Each row is where one point has got to under a steady rotation. How many ticks took it there?
The counts run from 0 to 129.
[ -1.5  -5.8  -3.1 -34.6 -20.1   0.5  13.1   2.3 -11.0 -19.2   3.9   2.8
 -44.8 -60.1  -4.0  30.6 -24.6 -12.2   6.3  60.2   0.1  10.2  21.9  12.8
   3.7 -30.6 -14.6  -0.9 -12.6   5.0  40.4   2.1  16.2  16.3]	115
[ -1.6  -0.6  -3.7  21.8  12.4 -10.7 -21.0  17.2   3.7  13.9   2.1  29.5
 -17.2   5.9  -6.5  12.9   4.2 -69.3  13.2   5.7  17.5  30.2 -18.3  22.4
 -11.8  11.2  35.4   9.6  -0.3  19.2 -12.1 -22.7 -28.5  29.3]	12
[  3.4 -11.3  -9.7  44.0  27.9 -30.5 -11.4 -11.0 -16.4  39.5 -13.6  23.4
 -20.7  14.5 -19.2  -3.3  15.4  -0.5  10.8 -43.6   4.5   7.9 -10.7   8.4
 -12.0  11.7   4.7 -12.9 -14.4 -24.4 -34.2   3.7 -31.9  55.8]	20
[  6.0 -27.5   8.7 -22.1  25.8  13.5  -2.9 -14.7 -11.8 -33.9   6.8 -12.1
  11.3   9.1  18.3   2.0 -13.2  48.8 -47.0 -25.7 -17.0 -25.5  -3.8  43.1
  21.4  -6.7 -14.8  32.7  22.6   7.7 -10.2 -10.4 -16.1 -20.7]	91
[ 30.4  19.0  15.3  11.4  15.6 -24.5  -0.8  16.9  46.2  26.5  18.5 -12.5
 -17.6  53.3  10.3  21.8   1.6 -16.5 -16.5  22.2  -6.7  40.4  -0.4  13.4
   8.4  -2.7  35.0 -16.1  26.1  -0.7 -45.7  -8.8  -1.0  22.4]	94
[ 12.2 -27.5  11.9 -10.4 -33.7  13.5  15.5  17.9 -20.8  29.3  18.8 -25.5
  13.9 -42.4   5.8  -7.2 -42.3  13.0  -8.3 -25.2 -28.8  18.3  -4.0   6.6
 -22.1 -25.1  -8.4  25.7  18.1  22.1  26.4  11.0 -13.5   8.4]	10
[ -5.6   4.0  -7.4 -18.1 -44.4  -0.4 -23.4 -14.7   4.3   5.4 -24.2  42.3
  10.7 -16.7  -4.8 -11.4   1.1  32.9  16.2   1.7  13.9  13.8  -6.1 -21.5
  20.0   4.1 -11.0 -33.7 -46.0   7.6  18.6  10.3  43.0 -32.4]	7
[  5.5  22.7   3.7 -37.1 -16.6  14.1   6.1  21.8  43.4 -21.3  18.8 -12.9
 -18.3   5.0  -2.5  20.4 -10.5 -44.0  14.7  67.0   3.5  10.8   2.4   9.4
  11.1  -6.8  16.6  -2.2  38.3  25.7  -1.4 -10.0  17.6 -11.8]	93
[-18.4  -5.1 -37.4  26.9 -18.2   8.7   4.6 -12.6  -2.6 -30.8 -38.0   1.8
  34.7 -24.2   8.0 -23.9  12.5  35.6  15.1   4.6   9.1 -26.5 -19.6 -33.6
 -18.2   3.5 -24.3   0.9 -10.5 -15.3  31.8  21.0  -0.9 -36.5]	29
[  6.2 -11.9  21.8 -32.7  46.4 -13.3  -4.6 -21.0  -5.0 -15.8  13.4   9.9
 -20.2  19.6  15.4  25.2 -21.3  26.2 -43.9 -18.0  -6.5 -14.8  17.0  60.1
  36.8  -4.8  -5.3   8.9  21.2   0.2 -16.6 -13.7  17.1  -6.0]	46
[ 18.7  -6.6   5.0  36.5   5.0  -8.5   5.8  12.0  35.7  42.3  10.0 -28.6
  -1.1  53.9  -0.4 -27.2   7.2  -7.2   3.3 -33.0 -14.5   2.9 -22.6   0.0
 -14.1   6.9  15.1  -4.8  34.3 -13.2 -44.5   2.5 -25.1  19.5]	87
[ 17.1   5.5 -13.1  10.8 -26.4  -4.7   1.1 -22.7  13.6  34.5 -21.3  49.5
  49.0   4.8  13.4 -12.0  10.4  42.9 -15.6 -18.3   5.5  25.4  -3.7 -49.3
   0.4  -4.0   5.1 -20.7 -22.7  -7.2  11.4   5.3  11.7 -27.6]	51
[ 29.6  -3.7  26.5 -26.6   5.1  -2.8  17.8  -2.8  -6.7  25.8  26.6 -12.2
 -11.2   9.5  14.4  23.7 -40.8  37.1 -64.6  -2.7 -38.3  31.3  15.5  23.5
  16.8 -32.5   1.7   6.9  22.4   7.3 -20.9  -0.8 -11.9   5.8]	2
[  0.8 -12.6 -13.3  14.1 -28.7   8.1  16.4 -26.0  22.3  30.6  12.2  24.4
  51.8   9.0 -27.1 -27.0  34.0  23.8  -2.9 -18.8 -14.8   9.1 -40.1 -51.2
 -14.1  -8.0   0.8 -24.9  18.4 -10.0  -9.0  -8.4  -1.7   7.6]	88
[ -5.7 -24.2   0.7   6.8 -16.0   4.4  17.2 -16.9  -8.4   7.6   3.3  38.7
  53.0 -38.7  32.4  11.9  -3.7  -0.5 -33.4 -12.2 -10.2  23.0 -14.6 -28.3
 -35.8 -17.5  19.9  10.8  -0.2   7.0  26.3 -23.5 -24.8  14.0]	103
[  6.5  -7.9   2.5 -20.9 -26.8   7.8  -6.1  20.4  21.3  17.8  23.7  10.0
 -16.3  -7.2 -16.9   9.6 -13.3 -60.8  35.6  16.3   8.7  33.9 -14.6  17.8
 -14.0   1.9  29.5  -3.5  17.6  27.4   1.1 -21.2  24.3  25.9]	56
[ -7.8 -11.2  -7.5 -34.0  11.7  -1.2 -22.9 -34.2   8.1 -29.2  -1.2  53.0
 -17.3   4.5  -8.0  25.0  23.0  -9.0   8.5   5.0  27.7 -27.0 -14.6  32.2
  45.8   8.1  -3.2 -10.1  -3.5   2.3  -3.9 -31.7  54.4  -1.3]	45
[  0.9  -8.2  10.1 -28.6   0.5  -1.9 -22.9  -6.3 -14.4   1.5  -5.6  23.9
 -46.7  -7.2  -1.5  12.5 -13.6 -11.1  19.0  -1.2  19.1  -6.1  19.2  43.7
  35.5   3.4 -20.2 -16.5 -36.3   1.0   6.5 -13.4  66.8   1.3]	8
[-17.2  -9.0   9.6  -3.4   6.7   9.8   5.1  16.7   7.9  -9.1   4.7 -31.8
 -53.7 -32.1 -14.0  -5.1 -29.4 -43.2  42.5  22.4  11.1 -17.0   1.7  40.0
  -5.7  -0.5 -12.6   9.3  26.3   1.4   7.8  -2.4  12.7  14.5]	123
[-11.8  -0.5 -21.1   4.0 -17.9  -1.2  -0.9 -22.5 -23.2 -26.5 -26.4  55.5
  31.1 -44.4  26.0  22.5   8.5   9.6 -13.3  19.3  20.9   8.0  -1.5 -23.3
  -1.6  -8.8   7.4  -2.4 -39.3   4.2  51.4 -14.4  -3.0 -15.8]	59
[  0.8  15.7  10.5   5.6  40.4 -20.5 -19.6  13.7 -17.4  -9.5 -22.0 -37.0
 -47.2  -7.9  32.0   4.1 -38.1   1.0  -4.8  10.8  10.0 -13.5  43.2  52.9
  20.0  16.2 -14.9  20.5 -12.2  -5.2  -6.4  19.5   3.4  -8.9]	16
[ -5.0  -4.1 -16.2  20.2  25.0 -15.9 -14.6  -8.4  13.9 -21.8 -37.2  30.6
  12.4   3.5  32.0   5.2  15.5 -25.5   6.7 -12.5  57.6 -22.6  12.3  16.5
  11.1   7.9  -1.6  -8.8 -17.6 -17.5  18.5 -12.8  49.9 -24.2]	97
[ -2.9   5.4 -25.0  21.9 -18.0  -9.7  25.5 -13.3  28.3   9.3 -14.5  34.4
  49.1 -16.6  29.7   7.8  20.0  18.8 -20.2   3.0  17.6  14.7  -1.0 -46.3
  -9.6 -17.4   3.2 -23.5 -11.1 -18.6  34.9 -10.7  32.8 -25.6]	96
[ 13.1  19.7  -2.4 -31.7 -46.4   5.2   2.5  12.2  -6.8  12.0  -4.9   6.2
  -5.9 -32.2  -1.1   3.8 -24.4  41.7   5.0  36.0 -12.3  38.2  10.1 -17.1
  16.5  -5.9 -15.9 -13.6 -20.0  13.1  22.4  19.9  32.9 -22.7]	107
[ 25.4  -1.9 -10.6  14.6 -14.0   1.8 -30.0   3.9  -0.9  23.2 -27.9  30.9
  50.0  15.5  17.7 -22.8   2.3  39.0  -5.5 -30.4   0.2  25.5 -16.9 -24.7
  -1.5  18.5  13.5  -0.7 -34.5   3.8 -21.5  14.8 -18.9 -28.0]	6
[ -9.4   4.6 -12.9   5.1 -14.4  -8.3   0.8 -18.0   3.5  -3.6 -24.3  45.7
   6.7 -22.8  16.5   9.5  10.7  -0.9   7.0  -4.1  34.5  -2.8   6.3  -9.6
  12.1   7.6 -11.5 -25.3 -43.3 -16.1  37.3  -6.0  61.4 -16.8]	52
[  7.1 -20.9  21.4  -6.9  28.0 -15.0 -31.8 -11.7  -4.0  -5.3 -20.8  11.6
 -28.3   2.4  22.3  -2.7 -16.5   1.0  -6.0 -37.0  28.9 -20.2  21.6  64.9
  22.1  12.7 -19.0  -3.7 -16.6  -8.0  -4.1  -3.9  49.5 -16.1]	53
[ -2.4   7.0 -12.9  25.2  -7.8 -10.0  11.4  28.3  30.1   5.9  -0.5   4.8
  -0.9 -11.3  39.5  19.2   2.7 -76.1  10.1  22.0  26.1  27.5  12.5  -2.3
 -32.1  -6.2  31.5  -1.2   8.2  -8.1  30.1 -15.6  13.2  -4.6]	4
[  1.9   8.1  -4.1  25.5  32.0 -30.9 -25.0 -15.5 -22.7   6.7 -23.3  23.3
 -30.5  24.7 -13.2  -7.5  11.1  19.7   7.8 -23.7  22.1 -11.2   9.3  26.7
  26.7  21.5  -7.4 -22.0 -35.6 -27.0 -19.1  10.9   1.3  14.4]	120
[ 29.8  20.7   8.6 -19.8 -13.2   9.0 -46.9   4.1 -13.7   3.7 -13.8   4.9
   6.9  22.6  10.2 -14.2 -24.1  58.0 -27.4   1.9 -15.9  25.2  -3.1  17.0
  32.7  21.5   6.2  -2.2 -23.3  23.7 -37.9  27.2 -14.8 -34.9]	106
[  2.0  -2.3  10.5  -3.9  20.3   8.3 -20.3  -2.8  12.5  -2.9  -4.9 -21.8
 -43.1  27.4 -25.3 -23.2  -3.3  22.4  29.3 -15.5  -1.2 -26.9  -9.8  49.7
  23.0  15.6 -30.2  -0.1  11.9  -0.7 -52.8  11.4   7.9  -4.0]	31
